One turn moves each row of this set onto another row. After a few examples, where does it send each row asked below?
k193: [-14 -18 -22 -17  -2  19   4 -29  18  20 -27  29 -38  22  28   3  11 -17
  21  11  30 -22  15   2 -11 -23  13]
k500: [  3 -14 -24   9  22   9  13 -35  16  22 -28 -12 -14 -12  30 -16  26 -26
  11 -16  31   5   0   5 -20   9   3]
k982: [  0 -21  -6  19  27 -24  20 -27  28   6 -38  39 -33   2  20 -17  29  23
  12  -9   5 -10  20  41   7  19  20]
k619: [-23 -13 -22 -29  29 -16  -9 -11  -4   1  -2  23 -45  -1  26 -11  -3   5
  -3  -1 -21 -15  18  16  -7 -23  22]
k574: [ -7 -20 -22   8  16  15  25 -23  16  12 -31  -8  -2 -13  17  -9  23 -18
  17 -15  25  12   2  -2 -15   8  12]
k847: [-26   3 -14  -2  -2  30  14  -9  12  13 -28  35 -19  12  34  -1  14 -18
  19   2 -11 -22  24   0 -29   0   6]
k367: [  0   5 -24  -5 -13  19   9 -19  16  30 -40  34 -28  27  33   0  17 -23
  16  -7  10 -22  21   8 -19  -5  19]
k185: [  0 -17  11  -9  24 -11 -17 -19  11   4 -23  14  -3  -3   7 -29 -16  16
 -21 -15  30  11  26  27   0  -3  33]
k961: [-16 -16  16   6  33  -5 -15 -19   4  18 -20   1  -1  -6  27 -38  -5   8
 -29   1  11  10  36  28  -6   2  -1]
k827: [ -7 -27  -3  18  36 -23  18 -29  26   1 -32  40 -35  -5  24 -20  29  22
  10  -1   4 -11  18  41   5  16  14]
k634: [ -1 -10 -22  12  23  12  15 -30  15  19 -27 -11 -10 -15  32 -18  26 -26
  10 -16  22   5   1   4 -25  14   0]
k977: [-10  -9  17  -2  28  -5 -12 -11   7  -2 -20  18   5 -11  11 -32 -15  15
 -23 -15   9  10  30  26 -10   7  25]
k888: [ -2  -1 -25 -10 -12  22   8 -21  13  29 -39  39 -25  25  38  -8  21 -20
  19 -12  14 -23  23   9 -22  -5  16]
k58: [ -8  -6  15  -7  34  -9 -29 -26  13   3 -10   5  -9  -8  18 -35 -15  14
 -23 -13  23   0  25  27 -11   5  14]
k626: [-16 -24  12  -4  24  -7 -18 -24  14  17 -19  -9  -4   6  10 -28  -9  19
 -19   1  33   9  32  20   8  -8   9]
k551: [-11 -25 -21   7  22  16  23 -26  14   9 -26  -8  -6 -18  19 -11  22 -19
  16  -9  26  11   1  -3 -16   4   7]
k882: [-21  -7  -2  16  22 -42  18  -7  27  11 -14  22 -36   6  29  -6  -3  -1
   9 -18  22  -8  17  11  25 -25  -8]
k690: [  3   6  12  -4  20  -9 -25 -19  16  10 -20   4  -2   2  12 -32 -14  16
 -21 -27  20   1  28  27 -10  14  24]
k565: [-11 -14  -4  12  29 -23   5 -34  41   3 -24  18 -39   7  16 -14  26  32
  21  -8  14 -24  15  34   5  21   7]
k725: [ -2   4 -28 -24   5 -19  -4  -3   2  14 -20  20 -35  17  15  -4   0   7
   0 -24 -21 -14  22  18  -2 -14  41]
k560: [-24 -15 -18 -12  11  25   3 -27   7  16 -21  41 -34   6  50 -15  19 -22
  16  10  11 -24  20   7 -28 -13  -3]
k271: [ -8   6  -5  22  14 -44  19  -4  27  21 -22  23 -33  12  32  -7   1  -5
   5 -31  16  -9  21  16  22 -17  -3]
k403: [-15  -7  -2  17  29 -19   9 -28  38   0 -24  20 -34   4  17 -15  26  32
  20 -11   1 -24  18  33   0  28   6]
k641: [-25 -13 -16  -8  15  22   3 -27   8  15 -19  37 -38   5  47  -8  14 -26
  12  18   7 -23  17   7 -27 -14  -4]
k462: [-24   1   1  23  29 -40  18  -5  22  11 -11  26 -34  -1  40 -12  -1  -6
   3 -19   6 -10  21  15  15 -17 -17]
k875: [-22   7   0  25  17 -37  25   4  25  11 -18  24 -24   5  30  -6  -1   0
   9 -29   0  -8  23  10  18 -11  -7]
k598: [-18 -19 -23 -21  -4  23   4 -29  18  19 -26  32 -34  21  31  -4  15 -12
  26   5  30 -24  18   1 -15 -19  11]
k996: [-16  11 -21 -20  20 -14  -8  -3  -3   8  -9  21 -36   5  29 -12   1   3
  -4 -18 -38 -18  23  19 -16  -6  23]
k489: [  5 -10   8   3  14 -11 -14 -19  11  31 -35  -3   1  12  16 -31  -3  11
 -26 -14  24  11  36  29   5   3  18]
k767: [-27  -1 -17  -8  -5  31  13 -12  12  13 -27  38 -17  13  36  -7  18 -12
  25  -4  -4 -24  26   0 -29   0   5]
k854: [-16  -4  15   7  16  -1  -8  -8  12  17 -27  -6  12   5  10 -28  -7  19
 -19 -13   5   9  40  20  -3  12  10]
k316: [ -4  -6 -28 -33  18 -23 -17 -19   4  15 -10  15 -52  15  23  -8  -1   4
  -2 -12  -2 -19  15  20   0 -24  32]

k641 goes to k847
k634 goes to k574
Now find these:
k271 goes to k882
k185 goes to k58
k403 goes to k982
k316 goes to k619
k854 goes to k489
k560 goes to k767

